In the data rows, zero lies at 4.5, halfway between 4 and 5.
Here are some points, one per row:
[3 3 5 4 5 3 6 6 3 8 4 5 6 2 6 5 0 6 7 5 7 2 5 5 6 2 1 4 4 5 7 4 6 4 4 4 2
 5 5 4 3]
[6 6 5 3 7 5 4 6 2 7 3 4 1 9 5 8 6 6 3 4 3 3 2 3 5 4 4 3 7 6 4 4 6 6 5 4 6
 8 8 4 5]
[7 4 7 6 4 4 5 2 5 3 6 4 6 4 4 2 6 5 5 7 4 5 2 4 3 5 5 5 5 4 5 3 6 5 2 3 3
 4 6 6 2]
[5 5 5 5 4 7 4 7 6 1 4 5 4 4 5 5 3 6 5 5 6 4 2 5 2 6 4 1 5 6 5 4 2 6 5 3 3
 4 6 3 5]
[9 4 3 4 4 6 7 3 4 4 5 3 4 4 5 5 3 4 6 4 3 4 7 3 5 4 4 4 5 8 5 8 2 5 2 6 4
 7 3 5 5]
[4 5 1 5 5 3 5 4 7 5 4 6 7 2 6 7 6 5 4 5 4 8 3 4 5 5 5 4 8 3 5 3 4 4 5 8 7
 5 6 4 7]
[4 5 5 6 6 6 6 5 4 5 6 5 3 6 7 3 7 2 5 3 3 6 8 5 3 7 3 3 5 4 3 3 5 4 5 3 4
 7 0 5 5]
[3 6 5 4 4 5 4 3 3 4 6 7 7 7 0 7 4 5 7 3 4 3 4 6 0 6 3 4 5 4 5 6 4 4 5 1 4
 3 2 3 5]
[4 7 5 6 4 5 4 5 6 5 5 4 4 5 5 5 6 5 5 6 6 4 4 5 3 6 5 6 5 9 4 5 3 5 5 4 4
 3 4 5 7]
[1 6 4 3 6 3 7 4 3 4 4 4 1 2 3 6 2 4 7 6 3 4 5 0 3 5 3 3 5 6 2 1 6 6 4 5 6
 3 6 4 6]
[5 2 5 6 4 8 5 4 5 5 6 3 3 2 1 3 6 3 4 4 5 4 5 2 1 0 5 4 6 3 3 5 6 5 6 2 5
 4 5 5 7]
[5 6 3 3 4 6 4 3 4 3 3 6 3 0 5 5 5 8 5 4 5 4 1 3 3 4 6 5 3 4 5 5 7 4 5 5 3
 4 0 6 6]
[3 7 5 3 3 7 5 7 6 4 3 4 8 5 2 0 5 3 7 5 2 4 4 8 5 3 3 3 5 4 9 5 6 7 6 5 4
 4 5 4 3]
[6 7 7 3 5 5 7 5 5 5 5 5 6 5 7 3 3 4 4 4 5 7 3 3 4 4 6 4 5 2 3 7 5 2 2 6 7
 3 3 2 4]
[5 6 4 2 7 6 3 5 4 6 9 5 4 6 5 2 5 7 5 3 5 5 4 4 6 3 4 5 1 4 5 3 6 3 6 5 5
 1 5 4 6]
[4 5 9 7 8 5 6 5 7 5 4 6 9 3 7 5 4 4 0 5 2 2 4 1 3 4 3 7 5 7 4 4 3 5 5 5 4
 3 5 5 6]
[4 5 2 4 5 6 7 4 7 3 6 3 2 6 5 5 5 3 3 4 5 5 3 5 4 5 3 4 6 7 6 5 7 3 5 3 6
 4 4 8 4]
[2 6 7 3 4 6 4 3 3 2 4 3 1 5 5 4 5 3 5 6 4 2 5 3 6 2 4 5 8 3 4 9 2 4 6 6 6
 4 7 4 5]
[5 6 4 4 4 2 6 5 5 2 6 7 4 8 5 2 6 7 4 1 7 5 6 6 5 2 4 6 9 5 7 5 7 6 4 6 3
 6 3 5 5]
[3 4 4 4 6 5 2 4 4 6 4 6 5 7 6 3 0 7 3 4 6 6 5 3 7 3 5 4 5 3 4 5 3 6 3 6 4
 6 3 7 7]
[3 2 4 4 5 1 7 4 6 0 5 6 3 5 5 6 4 4 2 6 5 8 3 5 6 4 4 4 0 3 5 5 6 6 5 3 4
 4 4 9 3]
[5 2 5 0 2 5 3 4 5 5 5 4 6 6 6 6 5 4 4 6 3 5 5 3 6 4 6 4 4 4 3 2 4 5 7 3 3
 6 5 5 6]
[7 4 3 2 2 4 6 3 4 7 1 5 3 5 6 5 3 1 3 2 6 3 3 8 4 5 4 8 4 4 3 4 5 7 6 6 4
 1 4 1 4]
[3 5 4 5 4 7 3 5 3 4 5 3 5 3 9 6 3 4 6 3 7 2 5 5 5 5 5 3 4 4 7 2 2 5 2 4 4
 6 4 5 5]
[2 2 3 6 6 2 5 3 2 4 4 3 6 5 2 2 4 4 5 3 6 5 4 0 5 5 6 7 5 3 4 6 3 9 5 4 2
 4 5 3 6]
[4 2 3 6 8 6 4 5 5 3 2 6 7 6 4 5 5 4 6 4 4 3 9 2 5 5 5 6 4 1 7 6 4 0 4 4 5
 5 4 4 5]
[6 6 3 4 7 3 3 5 3 6 4 4 5 4 4 4 5 6 4 8 6 7 5 7 2 3 4 4 5 5 5 6 5 8 3 2 1
 6 5 5 4]
[6 5 2 5 5 5 3 3 6 4 5 5 4 5 4 3 5 6 3 4 6 5 3 5 7 4 4 1 6 3 3 4 4 2 3 3 3
 3 6 4 4]
[4 4 5 5 4 4 6 5 0 5 4 3 4 5 4 5 6 5 5 7 5 7 4 5 5 5 4 4 4 5 9 6 5 2 5 3 5
 4 3 3 7]
[6 2 5 9 6 4 5 8 5 6 7 2 4 5 4 9 4 6 4 5 5 3 5 3 7 5 3 2 5 4 4 6 7 6 7 8 2
 1 3 3 0]
[2 5 3 4 3 8 4 6 3 5 4 2 5 5 0 6 4 5 0 3 5 3 4 5 8 7 4 8 5 5 6 4 2 3 5 4 4
 5 5 5 6]
[4 6 3 3 7 4 3 3 4 7 4 4 4 4 5 2 6 2 6 4 4 5 3 4 5 3 3 3 3 5 3 6 4 1 4 5 6
 5 6 4 2]
[4 6 5 5 4 0 4 3 6 5 5 1 4 6 5 3 4 6 5 5 0 4 2 6 2 5 5 3 4 3 3 7 3 4 4 4 4
 7 5 3 4]
[4 5 9 3 5 4 4 5 5 5 3 5 4 3 4 6 5 5 5 0 4 6 3 5 9 5 3 3 4 4 4 3 3 6 4 4 4
 4 3 6 7]
[4 4 5 4 5 2 4 4 4 3 5 4 5 8 6 3 2 0 2 4 4 4 5 4 5 6 5 3 3 8 6 3 6 5 6 4 5
 5 3 2 8]
[3 2 5 4 7 3 6 5 4 4 3 2 4 3 5 6 5 4 6 0 3 4 3 8 4 4 5 4 7 6 5 3 5 2 3 3 3
 5 5 6 4]
[6 5 6 5 4 5 4 5 5 7 3 3 4 9 2 7 2 3 8 4 6 8 5 4 1 5 4 8 5 3 3 3 7 3 2 4 3
 4 6 5 5]
[6 7 3 6 4 3 4 2 5 7 2 3 5 6 4 4 5 3 5 5 5 4 5 3 6 4 4 4 0 4 4 6 4 4 4 4 4
 3 4 9 7]
[4 4 4 6 2 6 3 4 5 4 3 5 3 5 8 4 6 6 4 5 5 5 5 2 3 7 6 7 1 6 9 2 4 3 3 4 3
 4 9 3 3]
[2 2 5 3 3 3 4 5 6 5 6 4 4 5 5 6 4 4 4 4 4 4 4 4 3 8 5 4 5 3 7 5 7 5 6 4 5
 3 4 4 4]
[2 5 4 6 3 6 3 6 7 4 5 6 6 4 5 7 4 1 4 3 3 6 5 2 4 3 5 2 7 4 5 5 4 4 4 2 2
 4 3 4 1]
[5 5 6 4 4 4 4 6 3 5 4 5 1 4 5 4 6 4 5 6 3 4 6 4 2 3 4 5 5 1 7 0 3 5 5 7 5
 4 3 7 6]
[4 4 5 5 3 3 4 4 5 7 7 9 5 4 5 5 4 4 5 2 6 2 3 5 3 6 6 4 5 5 3 7 3 3 3 6 8
 6 6 6 4]
[6 4 3 4 5 5 4 1 9 5 3 4 3 5 4 5 4 6 5 2 5 3 4 2 5 4 5 3 4 2 6 4 5 8 7 4 7
 4 5 3 4]
[3 6 6 6 5 4 7 3 2 8 6 5 4 4 3 4 4 3 4 6 5 5 4 5 6 5 5 3 5 3 3 5 4 6 4 2 5
 5 4 5 0]
[5 5 6 5 4 3 5 1 6 6 4 7 6 3 0 3 6 4 4 5 5 2 3 3 6 6 5 4 4 6 6 1 8 2 8 5 3
 9 6 5 5]
[5 5 3 5 0 3 6 4 2 6 4 5 5 4 5 5 6 6 3 9 4 5 3 2 4 6 2 4 6 4 4 4 5 5 2 6 7
 4 1 2 4]
[0 6 7 4 5 4 4 3 4 3 5 4 4 5 5 4 7 3 3 5 8 5 4 6 3 0 3 4 3 6 5 5 5 5 2 8 5
 5 5 3 5]
[6 6 5 6 4 1 1 2 9 4 4 5 3 3 5 7 6 4 5 8 5 3 7 7 8 3 2 6 5 3 4 4 6 4 1 1 5
 4 4 1 9]
[3 4 4 4 5 6 6 4 6 7 8 4 5 4 5 4 3 5 6 5 3 6 5 6 7 6 3 9 5 6 2 6 4 5 5 4 4
 3 5 6 7]
[4 3 5 6 5 6 4 8 5 6 5 6 5 2 6 5 6 3 6 6 7 7 4 4 6 5 5 8 4 4 3 6 7 6 5 4 5
 9 7 2 4]
[4 6 5 1 4 5 5 2 6 3 5 3 5 2 4 5 2 5 1 5 6 6 9 5 3 6 5 3 4 4 3 5 5 3 4 6 2
 6 6 4 1]
[6 4 4 3 3 4 3 7 3 2 4 7 6 4 3 5 4 6 4 4 4 5 6 5 5 4 3 4 3 8 3 6 4 4 2 3 7
 4 7 7 3]
[7 3 4 4 2 1 4 3 2 2 5 3 6 4 6 5 5 5 4 3 4 3 6 5 4 2 3 9 6 5 5 4 5 4 6 4 7
 4 4 5 0]
[6 7 5 5 6 4 5 4 4 5 3 2 7 3 3 4 4 5 5 4 8 6 6 3 5 5 4 3 6 6 6 3 4 5 7 4 9
 4 4 5 4]
[5 5 2 5 4 6 8 4 4 4 6 7 1 5 6 5 6 4 5 4 6 4 4 7 4 5 4 4 1 6 3 5 4 7 6 5 4
 6 5 4 5]
[4 0 5 5 4 8 4 4 5 6 4 2 6 4 5 4 4 4 2 6 5 5 3 9 5 6 6 4 4 5 5 4 5 5 3 5 9
 4 4 5 5]
[5 5 6 6 5 3 4 6 5 3 9 2 4 2 5 4 4 5 5 4 5 4 7 8 1 8 4 5 4 0 5 5 4 6 6 5 5
 4 8 6 8]
[4 2 6 6 4 6 0 4 4 4 6 4 4 7 5 5 3 4 6 6 2 5 4 5 3 3 3 4 5 8 5 5 5 5 5 8 5
 4 2 6 2]
[4 2 4 3 5 2 6 9 7 3 4 4 3 5 3 3 5 4 6 6 4 1 4 5 5 5 4 6 3 3 4 4 2 4 2 5 7
 5 4 5 4]
[7 6 5 4 7 5 5 4 6 5 5 5 5 4 3 8 5 4 4 5 5 7 2 6 3 2 4 6 4 3 7 3 0 5 6 5 4
 6 3 4 1]
[6 3 7 4 6 5 6 4 5 3 5 6 1 5 0 4 1 6 3 7 4 7 3 5 5 5 6 5 3 4 4 4 4 0 4 7 3
 5 3 2 4]
[4 4 6 6 4 2 3 4 4 6 3 3 4 4 3 2 6 6 4 2 5 4 6 5 6 4 9 3 5 6 1 2 4 3 7 7 3
 4 4 3 4]
[4 3 3 6 4 7 4 4 3 2 4 6 6 5 4 4 3 6 4 6 4 2 6 8 4 5 2 4 5 5 0 1 4 5 6 6 5
 7 4 5 5]
[4 5 5 6 0 5 9 5 6 3 4 1 8 7 6 6 4 6 8 4 5 5 4 3 6 3 6 4 3 4 3 3 3 4 4 5 4
 6 4 5 5]
[7 5 5 3 5 5 7 8 5 6 5 5 6 7 5 2 4 3 5 7 7 0 4 5 5 5 4 3 5 4 4 5 4 3 5 4 4
 3 5 6 4]
[5 4 0 7 3 4 5 4 4 5 5 5 5 4 1 4 3 2 3 4 1 5 5 6 5 4 5 4 6 5 8 3 5 5 1 8 3
 4 7 5 7]
[2 3 3 4 5 5 6 9 5 5 3 3 6 5 4 5 7 7 2 3 6 3 4 5 2 4 2 5 1 5 3 6 4 3 4 4 4
 5 3 2 6]
[4 2 5 4 5 6 5 1 4 7 4 5 5 4 6 4 7 8 3 5 3 4 5 5 3 5 5 3 4 2 4 6 6 5 3 3 5
 4 6 6 4]
[6 9 2 6 6 5 3 6 2 2 5 4 7 4 6 6 3 4 3 4 2 5 2 5 6 2 6 5 2 2 2 3 7 4 6 4 5
 6 6 4 3]
[5 2 4 4 5 7 6 2 1 3 6 5 6 4 6 5 8 3 6 4 4 5 5 4 6 3 7 5 5 5 4 1 4 5 3 3 4
 1 6 2 4]
[1 4 3 6 3 4 4 4 4 4 4 4 3 6 7 4 5 4 6 7 7 4 3 5 5 6 3 7 6 4 4 4 2 2 8 4 4
 4 5 7 2]
[5 3 3 5 9 4 5 2 3 2 2 6 6 6 6 6 4 5 8 6 5 5 4 5 5 6 6 4 5 6 4 5 4 4 6 5 4
 3 4 4 7]
[8 6 6 4 2 4 3 5 2 3 4 5 4 3 5 5 5 4 2 5 6 2 3 4 5 6 5 3 6 3 5 6 4 5 5 5 1
 2 4 6 6]
[3 7 3 4 5 4 4 7 6 5 5 5 3 4 4 6 3 5 5 7 5 3 6 7 4 3 9 6 5 6 5 5 6 5 3 2 6
 3 2 5 3]
[7 2 4 4 2 2 1 9 5 5 5 4 5 2 3 4 7 3 5 3 7 7 5 1 5 7 4 3 6 5 3 4 4 4 4 3 5
 4 4 5 6]
[5 4 3 7 4 4 4 5 5 5 3 4 1 4 6 0 0 5 3 3 3 6 3 4 4 4 3 6 5 6 5 3 3 4 5 0 5
 5 5 3 4]
[6 4 6 5 4 5 4 4 4 4 4 4 6 1 6 4 3 3 6 5 3 6 4 6 5 4 6 4 5 6 6 9 7 2 7 5 3
 6 5 4 8]
[4 6 3 1 9 5 3 3 6 3 5 2 5 4 3 3 7 4 6 5 5 3 3 3 6 9 5 6 4 6 4 5 4 6 3 5 3
 5 2 4 1]
[5 6 5 4 6 6 5 7 6 5 0 8 3 4 6 3 6 6 5 5 3 9 7 5 4 6 3 6 4 5 3 4 6 5 5 6 3
 1 6 7 2]
[6 6 8 8 3 6 5 5 4 1 4 6 3 5 3 5 5 4 5 3 3 4 5 5 8 7 5 6 2 4 4 5 5 7 4 4 7
 5 6 4 4]
[3 4 4 5 3 3 5 4 4 8 5 7 4 5 4 4 6 6 6 5 0 6 8 5 6 3 4 2 4 6 7 6 1 5 7 3 5
 3 4 3 5]
These points spread out most along one direction. Take the direction at right angles to it along which they spread out most. Go by this last direction. How far along it is each point below, from 0 to 99? 50 is the average, and the first point above lies past it. One standard deviation of the points above along it is 16.
[5 2 5 0 2 5 3 4 5 5 5 4 6 6 6 6 5 4 4 6 3 5 5 3 6 4 6 4 4 4 3 2 4 5 7 3 3
 6 5 5 6] 44
[5 6 4 4 4 2 6 5 5 2 6 7 4 8 5 2 6 7 4 1 7 5 6 6 5 2 4 6 9 5 7 5 7 6 4 6 3
 6 3 5 5] 54
[7 2 4 4 2 2 1 9 5 5 5 4 5 2 3 4 7 3 5 3 7 7 5 1 5 7 4 3 6 5 3 4 4 4 4 3 5
 4 4 5 6] 50
[4 2 5 4 5 6 5 1 4 7 4 5 5 4 6 4 7 8 3 5 3 4 5 5 3 5 5 3 4 2 4 6 6 5 3 3 5
 4 6 6 4] 33
[6 6 5 3 7 5 4 6 2 7 3 4 1 9 5 8 6 6 3 4 3 3 2 3 5 4 4 3 7 6 4 4 6 6 5 4 6
 8 8 4 5] 42
[4 4 6 6 4 2 3 4 4 6 3 3 4 4 3 2 6 6 4 2 5 4 6 5 6 4 9 3 5 6 1 2 4 3 7 7 3
 4 4 3 4] 28
[6 5 6 5 4 5 4 5 5 7 3 3 4 9 2 7 2 3 8 4 6 8 5 4 1 5 4 8 5 3 3 3 7 3 2 4 3
 4 6 5 5] 48
[6 2 5 9 6 4 5 8 5 6 7 2 4 5 4 9 4 6 4 5 5 3 5 3 7 5 3 2 5 4 4 6 7 6 7 8 2
 1 3 3 0] 53
[7 4 7 6 4 4 5 2 5 3 6 4 6 4 4 2 6 5 5 7 4 5 2 4 3 5 5 5 5 4 5 3 6 5 2 3 3
 4 6 6 2] 26
[5 4 0 7 3 4 5 4 4 5 5 5 5 4 1 4 3 2 3 4 1 5 5 6 5 4 5 4 6 5 8 3 5 5 1 8 3
 4 7 5 7] 54
[3 2 4 4 5 1 7 4 6 0 5 6 3 5 5 6 4 4 2 6 5 8 3 5 6 4 4 4 0 3 5 5 6 6 5 3 4
 4 4 9 3] 37
[3 7 5 3 3 7 5 7 6 4 3 4 8 5 2 0 5 3 7 5 2 4 4 8 5 3 3 3 5 4 9 5 6 7 6 5 4
 4 5 4 3] 68
[3 4 4 4 5 6 6 4 6 7 8 4 5 4 5 4 3 5 6 5 3 6 5 6 7 6 3 9 5 6 2 6 4 5 5 4 4
 3 5 6 7] 68
[6 9 2 6 6 5 3 6 2 2 5 4 7 4 6 6 3 4 3 4 2 5 2 5 6 2 6 5 2 2 2 3 7 4 6 4 5
 6 6 4 3] 24
[5 5 3 5 0 3 6 4 2 6 4 5 5 4 5 5 6 6 3 9 4 5 3 2 4 6 2 4 6 4 4 4 5 5 2 6 7
 4 1 2 4] 43
[4 4 5 5 4 4 6 5 0 5 4 3 4 5 4 5 6 5 5 7 5 7 4 5 5 5 4 4 4 5 9 6 5 2 5 3 5
 4 3 3 7] 60
